x =
[[ .11 -.35 -.12  .06  .22  .29  .33  .07 -.24  .11  .10 -.28]
 [-.12 -.21  .00  .02  .33 -.12 -.52  .05  .47  .04 -.22  .07]
 [ .27  .14 -.18  .35 -.20  .13 -.18 -.10  .11  .10 -.10 -.34]
 [ .10 -.17 -.23 -.23 -.09 -.25 -.05 -.26 -.23 -.14 -.21  .29]
 [ .01 -.18 -.19  .31 -.09  .13 -.12 -.01  .05  .20 -.19 -.16]
 [ .27  .15 -.23  .32 -.16  .10 -.18 -.20  .17 -.02 -.14 -.26]
 [ .05  .12 -.04 -.25  .06 -.09 -.04 -.29 -.36 -.18  .22  .06]
 [-.23  .30  .23 -.08 -.10  .07  .05  .03 -.09  .17 -.04 -.06]
 [-.24  .49  .26 -.08  .03  .03 -.16 -.04 -.28  .25  .09 -.21]
 [-.21 -.45 -.10 -.10  .29  .04 -.10  .02  .09 -.04  .14  .10]
 [-.17 -.05 -.08  .10  .11  .06 -.22  .12  .38  .08 -.03  .14]
 [ .24 -.04 -.18 -.22 -.07 -.26  .00 -.34 -.35 -.22 -.06  .12]
 [-.21 -.03  .11  .38  .03 -.08  .04  .18 -.26  .05 -.27 -.13]]
x[0,0] => .11
x[0,5] => .29
x[8,2] => .26
x[4,5] => .13
x[9,3] => -.10
x[6,4] => .06
x[12,4] => .03
x[10,9] => .08
x[1] => [-.12, -.21, .00, .02, .33, -.12, -.52, .05, .47, .04, -.22, .07]
x[:, 5] => [.29, -.12, .13, -.25, .13, .10, -.09, .07, .03, .04, .06, -.26, -.08]
x[10,7] => .12
x[11] => [.24, -.04, -.18, -.22, -.07, -.26, .00, -.34, -.35, -.22, -.06, .12]
x[12,3] => .38
x[12,1] => -.03
x[8] => [-.24, .49, .26, -.08, .03, .03, -.16, -.04, -.28, .25, .09, -.21]
x[7,10] => -.04
x[12,5] => -.08
x[:, 9] => [.11, .04, .10, -.14, .20, -.02, -.18, .17, .25, -.04, .08, -.22, .05]
x[11,3] => -.22
x[5,5] => .10
x[3,6] => -.05
x[6,10] => .22
x[:, 4] => [.22, .33, -.20, -.09, -.09, -.16, .06, -.10, .03, .29, .11, -.07, .03]
x[:, 7] => [.07, .05, -.10, -.26, -.01, -.20, -.29, .03, -.04, .02, .12, -.34, .18]
x[3,2] => -.23
x[12,8] => -.26
x[7,6] => .05
x[4,9] => .20
x[:, 3] => [.06, .02, .35, -.23, .31, .32, -.25, -.08, -.08, -.10, .10, -.22, .38]
x[6,9] => -.18
x[0,7] => .07
x[12,11] => -.13
x[2,2] => -.18
x[5,8] => .17
x[4,2] => -.19
x[12,7] => .18

X =
array([[ 0.24,  0.25,  0.16,  0.29, -0.41,  0.04,  0.02, -0.10, -0.54,
         0.46, -0.22,  0.32,  0.23],
       [ 0.24,  0.25,  0.17,  0.32, -0.40,  0.04, -0.12, -0.12, -0.59,
         0.48, -0.23,  0.34,  0.24]])
X[-2][-13]: 0.24
X[1]: [0.24, 0.25, 0.17, 0.32, -0.40, 0.04, -0.12, -0.12, -0.59, 0.48, -0.23, 0.34, 0.24]
X[-1][10]: -0.23
X[:, -13]: [0.24, 0.24]
X[-2]: [0.24, 0.25, 0.16, 0.29, -0.41, 0.04, 0.02, -0.10, -0.54, 0.46, -0.22, 0.32, 0.23]
X[:, -8]: [0.04, 0.04]
X[:, 8]: [-0.54, -0.59]
X[0][-4]: 0.46
X[0][6]: 0.02
X[:, -9]: [-0.41, -0.40]
X[0][-6]: -0.10
X[1][-7]: -0.12
X[-1][-1]: 0.24
X[:, 7]: [-0.10, -0.12]
X[-1][-5]: -0.59
X[-1][2]: 0.17
X[0][-9]: -0.41
X[0][-8]: 0.04
X[0][-11]: 0.16
X[-2][3]: 0.29
X[-2][1]: 0.25
X[-2][-3]: -0.22

m = [ 0.156  0.204 -0.110 -0.117  0.030  0.055  0.167  0.023 -0.209]
m[0]	0.156
m[6]	0.167
m[5]	0.055
m[2]	-0.110

B =
[[ 13.58   5.74  -1.96  18.78  -0.54  14.65  21.48  10.44]
 [-13.45  -2.52  -6.03   2.45   4.78   3.42 -10.60 -15.09]
 [ 15.35  -2.06  -4.51 -15.58  -0.49   1.22 -14.54  10.50]
 [ -7.53   0.25  18.58  -3.76  21.81  -6.63   2.22   3.79]
 [ 18.76   9.00  19.75  -2.86  -8.73   3.45  11.94  16.71]
 [ 11.36  13.06  18.64  -8.58 -14.12   9.54  -1.95  -7.12]
 [ -5.45  11.32  25.44   6.93  14.59  -2.72  11.31  -4.81]
 [  3.60 -10.90 -16.11  -2.32  14.69  -5.10  -4.02  14.60]
 [  8.95   8.89  13.55  -4.87  -2.70  -7.50   8.93  23.52]
 [ 14.05   4.23  17.45   4.97  18.69   1.61  19.10  16.38]
 [ 15.51   5.79  13.00   2.94  -1.05  -4.09  14.95  25.73]
 [ -2.78   7.89   0.77  -9.77 -12.45   2.08 -13.58  -9.99]
 [-20.38   0.09  -7.17  13.12  10.44  -6.95   6.55  -0.21]
 [ 12.92  10.95  12.66  -5.98  -5.52  -5.07   7.27  18.68]]
B[0,0] => 13.58
B[:, 1] => [5.74, -2.52, -2.06, 0.25, 9.00, 13.06, 11.32, -10.90, 8.89, 4.23, 5.79, 7.89, 0.09, 10.95]
B[6,2] => 25.44
B[1,2] => -6.03
B[13,4] => -5.52
B[4,0] => 18.76
B[2,2] => -4.51
B[6,5] => -2.72
B[:, 6] => [21.48, -10.60, -14.54, 2.22, 11.94, -1.95, 11.31, -4.02, 8.93, 19.10, 14.95, -13.58, 6.55, 7.27]
B[2,3] => -15.58
B[11,0] => -2.78
B[9,2] => 17.45
B[3,5] => -6.63
B[13,5] => -5.07
B[3,6] => 2.22
B[7,3] => -2.32
B[10,7] => 25.73
B[11,1] => 7.89
B[7,5] => -5.10
B[:, 7] => [10.44, -15.09, 10.50, 3.79, 16.71, -7.12, -4.81, 14.60, 23.52, 16.38, 25.73, -9.99, -0.21, 18.68]
B[10,2] => 13.00
B[4,2] => 19.75
B[7,2] => -16.11
B[5] => [11.36, 13.06, 18.64, -8.58, -14.12, 9.54, -1.95, -7.12]
B[0,4] => -0.54
B[6,7] => -4.81
B[11] => [-2.78, 7.89, 0.77, -9.77, -12.45, 2.08, -13.58, -9.99]
B[8,6] => 8.93
B[7,4] => 14.69
B[7,1] => -10.90
B[9,5] => 1.61
B[1,3] => 2.45
B[13,7] => 18.68
B[8,0] => 8.95
B[0,1] => 5.74

W = [43 47 46 36 42 12 64 46 42 46 32 79]
W[0]: 43
W[-4]: 42
W[-11]: 47
W[9]: 46

A =
array([[-0.07, -0.71, -0.32, -0.16, -0.24],
       [-0.07, -0.48, -0.25, -0.03, -0.15],
       [-0.35,  0.33,  0.33,  0.22,  0.11]])
A[0, 0]: -0.07
A[-1]: [-0.35, 0.33, 0.33, 0.22, 0.11]
A[2, 0]: -0.35
A[-3, -3]: -0.32
A[:, 3]: [-0.16, -0.03, 0.22]
A[-3, -4]: -0.71
A[1, -3]: -0.25
A[-3, 3]: -0.16
A[-1, 2]: 0.33
A[-3, 4]: -0.24
A[1, -5]: -0.07
A[-1, 4]: 0.11
A[:, 1]: [-0.71, -0.48, 0.33]
